50 stands for zero in the data rows.
Every row has a hidden score. How much higher is the second row's score than the first row's in each pair? 15 means about the same, 30 much higher and 0 much lower. The score is a weighted sum of the row's numbers plus the product of two more (or one squared), each taken from its middle value.
[46 36 46 47 61 44 59 57 29 38 42 31 18 26 66 58 61 54 23 38 59]
[65 31 43 42 49 47 63 20 70 41 37 49 59 65 34 63 31 39 55 63 66]: 12
[54 59 60 74 33 51 28 60 25 56 36 41 44 39 61 58 77 66 54 33 28]
[50 39 56 55 35 49 38 52 55 62 47 47 47 50 53 46 43 53 58 44 36]: 18
[45 40 46 70 42 50 71 30 79 47 36 60 52 73 44 57 30 26 77 36 55]
[57 50 64 55 49 51 40 63 53 65 37 62 49 44 41 40 51 47 45 67 41]: 10
[59 51 50 44 63 50 66 69 34 45 56 26 18 22 71 64 68 69 25 42 68]
[34 29 81 75 7 41 0 52 36 62 38 19 25 36 78 38 37 51 69 27 17]: 8
[38 35 53 56 65 51 60 61 37 36 33 34 19 20 67 52 63 42 23 43 58]
[62 48 51 49 40 47 59 48 64 49 42 50 53 58 48 51 34 39 60 47 56]: 6
[49 31 40 51 41 27 41 50 43 52 42 55 44 45 51 42 39 38 54 50 59]
[55 59 39 36 48 43 69 49 46 33 63 51 52 61 65 54 31 39 51 30 79]: 20
[65 48 48 41 74 69 47 36 59 56 61 60 37 54 38 33 59 56 40 69 63]
[49 42 74 84 4 30 0 52 13 60 30 32 40 44 76 58 68 65 68 41 23]: 5
[42 50 52 59 56 53 48 57 29 43 38 34 34 27 58 57 75 63 35 47 45]
[60 54 29 40 47 33 71 44 48 33 60 57 51 64 60 54 28 35 63 30 83]: 14
[71 59 26 42 66 56 61 32 49 52 70 53 68 58 39 47 44 74 69 43 62]
[81 64 64 28 68 63 57 75 73 75 41 89 54 51 45 39 52 50 27 55 38]: 22
[40 46 49 54 36 43 52 48 40 39 53 47 53 60 64 52 42 39 55 35 57]
[69 65 55 44 57 51 55 69 66 66 46 63 53 39 30 40 48 52 44 57 45]: 7
[63 51 33 52 49 38 70 41 61 45 51 56 47 60 47 55 35 38 65 37 71]
[54 50 47 30 50 36 58 52 43 34 67 43 43 45 62 52 39 46 30 34 73]: 18
[45 41 55 70 27 35 24 61 23 61 40 38 39 44 50 46 54 52 52 63 48]
[64 46 43 38 63 45 52 37 77 55 54 55 60 44 15 37 37 62 65 73 61]: 11
[47 58 39 52 52 53 57 64 51 64 66 56 58 49 40 42 56 59 52 60 53]
[45 41 37 37 66 57 48 32 52 52 59 54 60 66 46 61 52 53 45 62 42]: 13
[49 51 59 54 55 52 54 60 38 44 43 34 31 28 65 64 72 61 24 43 48]
[51 48 47 46 47 51 62 37 57 39 52 51 57 63 53 51 35 37 57 39 63]: 17
[60 68 59 50 55 55 59 82 64 66 38 63 51 37 36 40 56 50 45 56 37]
[43 56 64 25 34 42 46 36 46 15 57 40 59 52 63 44 29 34 42 37 65]: 13
[43 86 47 60 51 60 63 83 51 71 56 66 65 49 29 38 59 54 46 64 36]
[53 29 57 58 43 44 32 42 51 57 37 41 44 45 41 45 42 57 60 69 50]: 13
[36 31 73 65 14 40 7 45 36 57 39 26 33 42 67 44 39 51 61 38 27]
[38 22 36 46 65 48 51 30 68 49 35 55 50 39 20 25 32 43 63 72 57]: 21
[39 31 62 72 37 41 27 50 39 56 34 47 38 43 52 36 47 36 50 60 47]
[38 25 55 61 50 43 34 45 54 58 37 50 43 41 34 32 45 43 55 77 52]: 13
[38 58 63 16 33 35 45 49 47 12 58 40 60 49 60 47 32 27 32 41 72]
[42 39 55 52 62 51 62 64 37 38 37 36 24 26 72 57 62 46 26 47 62]: 27
[38 64 59 21 33 39 46 43 39 15 65 45 64 56 69 45 26 29 36 30 66]
[39 34 55 52 54 45 45 58 40 45 37 39 32 35 60 53 58 50 34 59 53]: 15
[33 28 76 74 7 37 0 52 31 60 37 22 26 42 81 46 45 58 68 28 20]
[49 60 55 60 57 60 53 58 29 49 53 38 41 40 64 65 72 71 36 42 46]: 22
[50 54 46 49 42 42 66 59 66 52 45 56 55 51 34 52 42 36 50 53 53]
[45 40 58 71 31 48 25 51 35 59 44 38 43 47 62 51 55 58 59 40 33]: 14
[50 43 50 51 58 54 60 59 38 45 45 31 28 30 64 65 68 65 30 39 52]
[46 58 58 52 34 43 46 48 40 36 51 44 48 55 69 50 38 40 56 31 57]: 12
[51 43 49 40 73 66 47 36 58 56 56 57 50 61 44 55 56 53 42 67 46]
[58 53 30 43 58 48 56 41 49 51 71 62 61 62 53 53 48 55 62 44 60]: 20
[15 34 49 42 50 48 46 42 50 38 42 43 46 46 58 47 41 29 50 47 35]
[67 55 51 43 66 61 53 49 65 62 57 65 52 48 33 36 55 59 47 65 57]: 8
[77 84 51 58 49 60 57 83 57 71 34 82 67 43 42 46 75 61 55 38 21]
[46 41 64 81 20 40 20 52 27 56 31 34 38 45 60 55 56 52 63 41 33]: 12
[53 70 51 55 54 51 51 68 53 61 50 65 56 44 31 33 53 51 48 64 45]
[69 59 43 33 58 44 67 53 31 32 70 39 43 45 77 62 45 60 40 28 79]: 22
[51 39 33 44 63 55 60 37 59 52 54 48 56 61 37 58 44 45 50 57 51]
[54 41 61 71 23 34 25 49 35 55 41 37 38 53 69 51 43 50 70 38 46]: 13
[55 49 46 35 53 41 53 48 70 53 55 51 58 47 29 50 45 54 49 62 54]
[37 81 50 52 56 61 59 70 48 72 71 66 76 65 40 57 60 60 43 67 32]: 21
[35 37 57 51 57 53 52 48 46 30 30 38 32 35 59 43 47 30 37 49 50]
[56 41 47 47 58 59 52 32 60 55 55 43 59 60 42 61 38 52 59 59 42]: 3
[54 50 46 56 57 61 49 42 52 54 55 54 52 59 49 51 57 52 58 49 45]
[48 63 55 47 54 43 53 73 59 57 41 65 56 36 38 42 55 44 44 59 39]: 13
[56 68 47 63 42 55 46 56 38 55 48 52 57 50 59 59 73 63 59 32 32]
[46 55 50 61 53 57 49 50 34 42 35 39 38 40 60 67 79 63 46 38 37]: 15
[67 48 38 48 52 43 57 52 36 50 68 45 47 51 61 51 41 61 54 35 68]
[28 24 46 71 50 48 45 57 52 52 30 56 38 40 40 24 48 22 53 69 53]: 23
[47 27 40 46 58 48 48 37 66 52 43 51 47 43 27 35 39 48 58 69 57]
[63 48 46 47 61 50 66 60 39 44 55 33 27 36 71 70 64 69 31 35 65]: 20
[56 36 41 36 62 49 47 22 71 53 56 53 58 56 37 42 37 63 67 58 55]
[58 36 17 30 68 50 64 35 60 52 64 51 54 52 34 44 34 63 66 51 65]: 18
[59 71 56 57 55 59 58 71 38 59 51 55 52 38 53 57 74 68 32 48 38]
[47 56 52 46 53 54 51 43 48 40 59 52 59 58 58 48 42 42 52 41 55]: 18
[38 54 50 51 58 54 56 55 49 48 46 43 45 39 47 49 54 54 47 61 50]
[47 54 35 62 47 50 64 41 52 48 51 56 57 69 53 64 55 47 73 32 50]: 16
[45 41 44 51 56 55 54 36 64 55 51 56 55 61 44 53 43 41 58 53 43]
[60 46 45 42 64 53 68 63 37 45 59 29 26 31 71 65 61 71 29 33 62]: 17
[46 50 62 55 61 55 59 64 32 42 46 32 27 27 71 68 72 67 22 46 53]
[51 30 35 50 57 48 58 35 66 46 44 54 45 57 40 44 46 39 58 55 62]: 10
[40 32 42 52 59 47 59 36 64 48 34 61 50 58 36 51 37 27 54 58 52]
[47 61 32 59 58 57 53 38 34 54 62 53 73 74 59 77 68 63 67 36 31]: 12
[61 49 51 51 60 64 52 49 56 62 57 56 47 53 40 43 56 57 42 64 54]
[38 67 35 62 56 63 42 39 29 54 60 54 87 74 60 88 86 75 68 37 11]: 16
[39 46 58 58 22 37 33 33 51 43 44 40 42 57 62 45 30 35 69 27 43]
[42 58 40 80 40 54 65 38 66 53 39 69 59 80 53 63 53 36 82 27 40]: 22
[74 62 57 43 56 54 55 68 67 68 45 68 53 47 38 43 50 51 41 59 43]
[37 42 51 34 73 63 40 29 50 55 61 60 64 70 51 66 52 52 35 63 30]: 23
[38 50 58 34 46 36 45 38 57 30 51 52 61 50 44 42 37 34 50 55 60]
[57 51 45 38 58 43 51 44 70 52 61 52 61 47 27 44 41 63 60 64 59]: 9
[34 71 60 62 55 61 59 78 19 50 60 31 36 33 70 72 89 85 24 55 46]
[64 58 51 41 61 53 55 62 66 66 43 69 53 50 38 41 48 43 39 58 41]: 11
[70 30 51 56 37 44 49 45 58 59 33 46 53 50 39 58 43 50 50 61 49]
[44 46 44 52 67 58 59 41 51 54 58 56 61 65 51 64 54 53 57 57 45]: 19
[53 60 58 24 39 29 45 60 70 40 53 55 59 42 35 41 38 31 42 50 57]
[62 45 47 39 76 75 50 41 61 59 63 63 40 57 43 36 60 58 36 62 57]: 29
[43 56 39 48 59 60 48 35 47 56 63 53 73 69 52 73 60 62 64 46 26]
[49 69 47 52 56 57 56 70 53 67 59 62 59 50 36 45 58 54 44 62 40]: 11
[69 60 60 57 40 42 48 78 55 72 36 65 58 47 37 47 48 47 47 67 39]
[49 66 40 62 58 65 59 57 48 60 69 56 56 54 40 39 65 59 54 65 57]: 14
[44 49 51 36 44 40 53 41 62 35 50 51 62 58 42 50 33 28 45 51 61]
[69 52 56 50 54 51 67 60 62 53 40 50 44 43 42 58 50 51 40 57 57]: 21
[42 60 68 25 35 38 49 49 53 19 58 45 68 57 59 53 37 29 33 50 69]
[66 49 47 43 55 47 58 55 76 58 35 63 52 44 27 42 39 43 53 63 52]: 9
[36 52 56 46 44 49 52 53 71 49 42 62 50 51 58 35 31 27 58 27 28]
[66 38 36 39 65 51 56 40 54 51 57 48 43 48 43 45 41 59 52 52 67]: 6
[76 75 55 43 56 46 56 76 61 66 46 73 54 38 45 45 57 57 44 43 39]
[48 44 40 53 62 57 58 48 62 51 51 55 45 45 32 29 47 33 46 60 59]: 22
[34 59 40 53 51 59 40 39 42 59 66 48 74 65 56 71 64 65 70 36 12]
[43 46 52 61 37 44 40 48 41 47 47 45 42 53 61 47 44 43 61 38 49]: 8
[53 51 57 50 55 48 59 57 50 49 49 42 38 40 54 64 62 58 33 55 57]
[52 18 46 52 48 45 44 40 58 57 33 47 45 42 34 39 33 46 51 62 50]: 13
[47 60 29 48 64 57 52 40 37 56 69 53 76 71 54 77 62 63 61 43 32]
[53 41 50 47 56 48 61 51 62 43 41 42 43 42 42 53 47 46 43 58 60]: 18
[50 55 57 53 58 53 53 63 36 44 42 34 35 30 62 69 76 69 31 52 49]
[48 43 47 42 53 45 53 58 61 54 38 60 51 40 41 42 48 45 46 55 43]: 14
[61 57 60 47 59 55 62 64 72 64 38 69 49 51 41 50 51 44 44 59 42]
[62 63 41 24 50 43 59 41 35 21 69 45 59 54 62 43 27 46 47 32 81]: 12
[34 67 71 26 30 45 37 35 40 12 62 40 60 55 79 42 31 39 45 23 54]
[46 57 60 36 39 36 53 43 50 23 49 49 58 54 53 49 35 28 49 50 71]: 14
[39 65 53 44 43 56 43 41 38 35 59 46 65 56 61 54 54 54 53 30 34]
[44 60 63 21 38 40 49 44 44 17 63 46 63 56 67 49 32 34 41 40 72]: 16
[45 44 61 58 31 46 41 37 56 48 47 46 51 61 63 50 36 40 60 33 40]
[53 60 66 45 42 57 53 42 61 39 49 41 49 47 59 44 35 43 57 31 44]: 16
[72 42 49 50 61 63 47 42 59 61 60 55 37 51 39 33 59 61 49 68 66]
[45 49 33 61 60 55 57 50 52 47 52 54 40 40 27 17 52 36 57 60 64]: 17
[53 39 50 69 34 44 28 53 27 62 46 47 49 55 61 58 63 60 59 49 45]
[41 54 51 49 54 57 53 43 56 51 56 50 59 63 54 56 46 47 51 48 44]: 19
[46 41 40 66 46 48 67 31 72 46 37 59 48 67 46 54 34 28 78 39 55]
[31 48 44 53 52 51 53 40 51 50 54 54 61 66 59 65 54 47 57 46 36]: 16
[60 36 56 31 40 47 65 31 59 21 39 46 67 61 45 57 25 28 36 60 76]
[43 38 44 59 62 56 52 45 57 48 41 50 34 38 34 25 51 36 49 63 60]: 7
[50 63 54 44 54 56 61 66 33 45 67 37 41 38 75 63 61 66 26 35 59]
[39 60 57 73 31 48 38 67 28 62 52 45 54 53 51 55 61 61 50 66 43]: 6
[48 48 54 52 53 52 53 55 54 50 40 51 43 46 52 46 51 41 43 43 43]
[44 58 52 26 43 37 48 48 47 29 61 50 58 50 55 42 35 37 38 38 63]: 13
[38 48 47 51 46 55 47 37 51 42 46 43 50 57 58 54 49 49 63 41 40]
[36 64 44 70 43 57 46 64 34 67 68 57 57 58 42 35 67 59 54 71 51]: 15
[48 68 49 51 55 59 60 74 47 64 59 55 52 45 51 59 64 65 45 55 41]
[57 47 41 59 57 56 48 48 42 52 50 50 47 49 45 45 62 58 57 52 50]: 13
[48 78 52 59 53 60 58 71 52 69 58 67 69 57 44 57 65 62 53 52 28]
[29 66 68 27 31 49 37 37 37 12 64 39 62 52 76 37 31 33 42 14 46]: 24
[42 40 49 60 41 38 53 49 62 51 37 52 46 51 45 55 46 39 62 61 57]
[46 55 33 46 57 52 48 34 39 51 65 52 68 70 59 70 55 62 62 36 36]: 16
[48 34 56 68 19 29 12 50 20 54 38 34 35 43 67 52 50 59 65 41 40]
[38 49 54 61 35 47 53 36 62 41 44 48 48 61 57 54 38 36 69 28 45]: 26
[51 33 40 52 61 54 54 46 57 54 50 54 40 46 39 30 46 38 51 59 62]
[34 57 67 34 30 49 44 31 53 23 54 36 52 58 73 43 27 35 52 19 44]: 13
[45 57 47 40 68 66 51 45 52 59 67 56 56 63 44 51 57 59 42 72 46]
[47 44 44 61 39 42 60 43 62 49 44 53 44 62 53 53 33 32 69 33 55]: 17
[29 18 49 75 43 40 37 55 38 46 18 45 28 34 44 26 48 16 50 61 50]
[58 50 55 42 45 50 60 40 61 35 44 52 62 58 45 51 34 40 51 53 61]: 9
[59 50 48 58 58 67 51 53 54 60 59 53 45 55 46 43 62 62 51 62 57]
[62 59 35 26 56 47 61 39 42 31 74 50 63 53 55 43 28 51 50 32 76]: 16
[43 52 51 67 44 54 35 49 23 49 41 38 49 47 63 68 80 69 53 39 28]
[45 39 51 48 58 42 55 49 63 46 40 47 40 35 40 47 50 43 49 61 57]: 18
[41 61 38 57 49 55 37 39 36 58 65 56 78 71 65 76 68 66 68 34 19]
[58 53 40 52 64 65 51 45 56 58 59 56 47 58 44 44 68 61 56 60 54]: 9
[49 53 51 39 47 39 54 40 55 29 53 48 53 49 47 43 30 30 49 41 69]
[55 56 55 38 45 32 50 51 69 44 46 51 52 47 37 51 45 38 51 51 59]: 9
[53 62 52 54 52 58 58 67 47 58 54 51 48 44 51 51 64 65 46 55 44]
[63 54 51 49 65 58 65 61 26 39 56 26 23 30 78 67 68 74 26 29 63]: 21
[59 44 49 27 56 42 49 37 76 43 60 48 62 47 27 41 31 51 55 60 67]
[61 72 53 65 51 60 52 70 34 57 43 50 47 32 59 65 94 78 42 29 27]: 20
[40 57 61 13 37 32 43 52 49 10 59 41 60 48 58 47 34 27 36 46 75]
[47 57 55 54 56 54 60 71 37 51 55 36 37 33 59 67 70 73 32 60 53]: 17
[36 59 62 73 37 53 39 75 36 69 50 53 55 52 48 46 63 54 48 72 41]
[62 40 52 31 78 68 44 31 61 55 63 60 37 57 41 38 55 59 38 74 58]: 14
[45 26 66 71 18 35 12 47 35 63 33 35 36 46 61 50 51 52 61 50 35]
[63 81 59 52 55 58 62 92 73 79 47 82 65 40 31 36 57 47 43 50 27]: 23
[42 45 48 70 32 46 39 51 44 57 40 51 48 57 57 58 59 49 64 39 37]
[43 48 38 77 40 48 72 33 73 52 35 63 53 76 39 59 38 29 79 36 52]: 18
[56 68 59 68 54 62 48 63 26 49 47 40 42 37 71 71 93 82 39 38 40]
[42 37 42 35 69 63 48 32 55 60 61 58 71 76 51 78 57 59 45 66 31]: 18
[41 33 70 74 13 38 6 54 27 61 35 28 32 41 68 48 51 56 61 37 27]
[48 19 37 47 69 54 59 23 81 52 37 58 59 44 17 25 24 41 65 72 58]: 26
[46 58 49 43 59 56 54 59 44 55 64 48 50 49 53 57 62 66 39 62 52]
[49 53 24 52 58 60 51 37 45 58 59 54 72 60 44 64 68 76 75 44 34]: 18
[54 43 53 41 65 59 53 54 61 55 49 54 41 43 44 48 55 58 39 62 49]
[37 63 75 12 31 25 33 49 51 7 59 41 62 42 52 41 33 17 28 49 73]: 12
[45 53 41 52 55 55 65 46 55 55 62 54 61 67 58 70 51 54 55 40 46]
[43 58 58 36 40 44 51 40 52 26 54 44 59 56 55 48 33 38 48 40 59]: 9
[39 58 52 36 38 50 42 35 49 35 64 43 59 57 65 44 40 50 58 22 41]
[77 82 59 41 54 59 58 89 71 79 41 83 61 45 36 42 64 60 42 51 26]: 5
[70 80 52 49 56 54 66 90 65 72 49 75 61 44 40 46 57 52 41 44 33]
[83 67 69 33 69 63 55 78 77 74 41 80 41 39 33 30 52 51 29 65 42]: 13
[30 30 37 52 65 46 53 34 70 53 40 56 57 41 16 25 34 44 65 76 56]
[48 70 46 50 62 68 62 71 57 73 73 68 59 56 37 39 62 62 41 64 44]: 19
[49 67 55 32 38 47 51 43 35 20 60 43 60 56 70 48 35 40 46 25 63]
[53 61 47 44 58 64 50 54 51 67 65 67 61 65 45 47 63 62 43 66 45]: 15
[38 39 61 60 34 37 34 52 41 50 38 47 50 46 52 45 43 35 51 58 50]
[59 48 61 36 62 48 49 64 52 46 45 42 30 29 60 63 69 61 25 47 51]: 13
[51 36 59 43 65 59 48 43 57 52 39 55 33 49 43 47 53 55 38 68 52]
[47 67 34 58 57 59 45 41 36 57 59 54 77 67 54 83 77 71 73 43 20]: 14
[70 74 52 46 52 56 67 85 72 79 49 78 65 46 28 42 53 55 44 61 37]
[40 65 80 14 33 26 34 48 48 0 51 32 55 40 51 43 34 19 28 50 76]: 13
[49 38 58 53 56 48 43 50 42 48 41 46 39 43 57 56 56 49 39 57 48]
[56 52 40 51 59 57 57 55 33 51 58 39 44 46 64 64 66 73 49 43 52]: 14
[69 79 57 48 54 55 66 85 58 66 48 58 54 37 38 50 58 60 37 60 44]
[38 40 33 41 65 51 57 37 48 52 62 55 65 70 55 68 44 45 53 51 44]: 18
[57 46 34 58 57 51 60 56 54 56 58 55 41 44 38 27 49 41 55 55 68]
[35 30 38 52 64 50 50 37 66 50 36 59 49 41 24 25 36 35 56 73 55]: 13
[70 41 30 42 53 34 61 51 21 43 60 33 28 45 76 67 51 68 45 27 77]
[47 32 51 50 65 60 50 34 66 52 46 54 44 47 35 33 38 41 53 64 54]: 20
[67 58 67 31 69 65 51 67 73 74 48 84 55 55 41 39 50 51 26 64 35]
[58 42 30 61 40 34 58 47 37 52 54 50 41 61 61 57 38 46 63 26 67]: 11
[45 45 41 56 62 60 55 51 55 51 52 52 41 43 36 33 58 46 53 66 60]
[54 40 51 60 33 36 33 53 33 52 41 35 33 41 55 42 40 43 53 36 47]: 7
[43 46 60 67 43 53 36 54 35 51 42 43 47 45 61 56 65 53 45 43 35]
[70 34 44 36 66 58 54 38 68 55 51 55 44 48 36 42 48 60 46 66 62]: 11
[33 65 63 72 34 50 40 74 16 61 59 37 48 43 70 66 81 76 37 51 35]
[56 54 42 46 64 66 57 45 55 60 67 60 62 64 43 51 57 59 49 62 51]: 18
[37 61 64 19 35 40 38 37 44 13 61 42 63 52 69 45 32 36 43 34 61]
[43 82 56 58 46 52 54 83 48 73 62 64 68 48 39 46 62 61 43 66 38]: 11
[55 51 52 42 56 48 53 55 60 49 46 58 50 43 48 38 38 42 46 40 44]
[60 27 53 30 77 67 43 25 67 57 50 55 40 48 32 37 45 67 44 78 58]: 14
[53 48 56 74 33 43 35 53 28 51 41 37 38 47 69 63 60 60 63 28 42]
[49 73 57 62 38 50 42 77 36 74 58 62 61 53 42 46 63 66 49 74 41]: 11
[48 37 61 81 15 39 6 56 12 59 30 35 42 45 66 56 70 65 62 45 28]
[58 40 27 33 63 43 55 36 56 51 63 51 50 46 35 40 39 59 57 52 66]: 22
[45 30 42 66 56 46 55 44 60 45 33 60 35 50 39 31 43 21 59 58 63]
[30 20 52 67 42 40 35 54 50 55 27 49 41 35 40 32 42 29 57 69 46]: 14
[37 24 59 66 11 31 10 56 30 61 37 30 33 46 73 53 49 53 63 37 30]
[45 41 42 39 46 38 53 45 58 36 45 49 47 48 38 36 35 28 50 50 66]: 18
[43 74 57 55 50 56 55 79 31 58 58 40 43 34 64 64 82 79 30 51 41]
[37 37 44 50 57 55 57 39 64 54 50 58 66 64 46 55 36 34 52 53 40]: 22
[53 71 67 51 57 53 56 74 43 53 49 46 42 33 53 55 66 59 28 55 47]
[54 57 50 54 53 51 53 59 45 52 44 52 49 44 52 46 55 51 48 46 44]: 13
[40 45 48 72 40 53 47 44 50 52 37 51 44 59 50 49 53 42 68 41 43]
[37 66 47 49 60 57 53 53 51 63 72 56 69 61 41 61 59 66 55 73 41]: 12
[45 41 44 58 53 38 60 38 69 45 35 59 48 57 32 46 34 21 63 57 59]
[51 33 44 64 45 40 52 45 59 52 34 53 43 53 39 49 40 38 63 56 59]: 14
[56 52 27 56 56 46 70 39 51 46 52 55 51 61 51 56 40 42 70 32 62]
[49 33 71 71 25 43 17 44 43 58 38 32 31 45 61 43 44 52 63 43 35]: 8
[59 48 37 43 59 49 62 56 29 47 63 36 34 43 75 71 67 74 32 27 60]
[57 47 47 44 54 50 63 61 61 54 38 57 47 44 47 47 42 42 48 43 46]: 14
[56 35 41 60 51 47 73 42 73 51 34 58 43 56 38 51 33 28 60 45 59]
[32 58 28 61 57 59 60 56 56 64 66 60 59 48 23 23 51 51 60 70 55]: 14
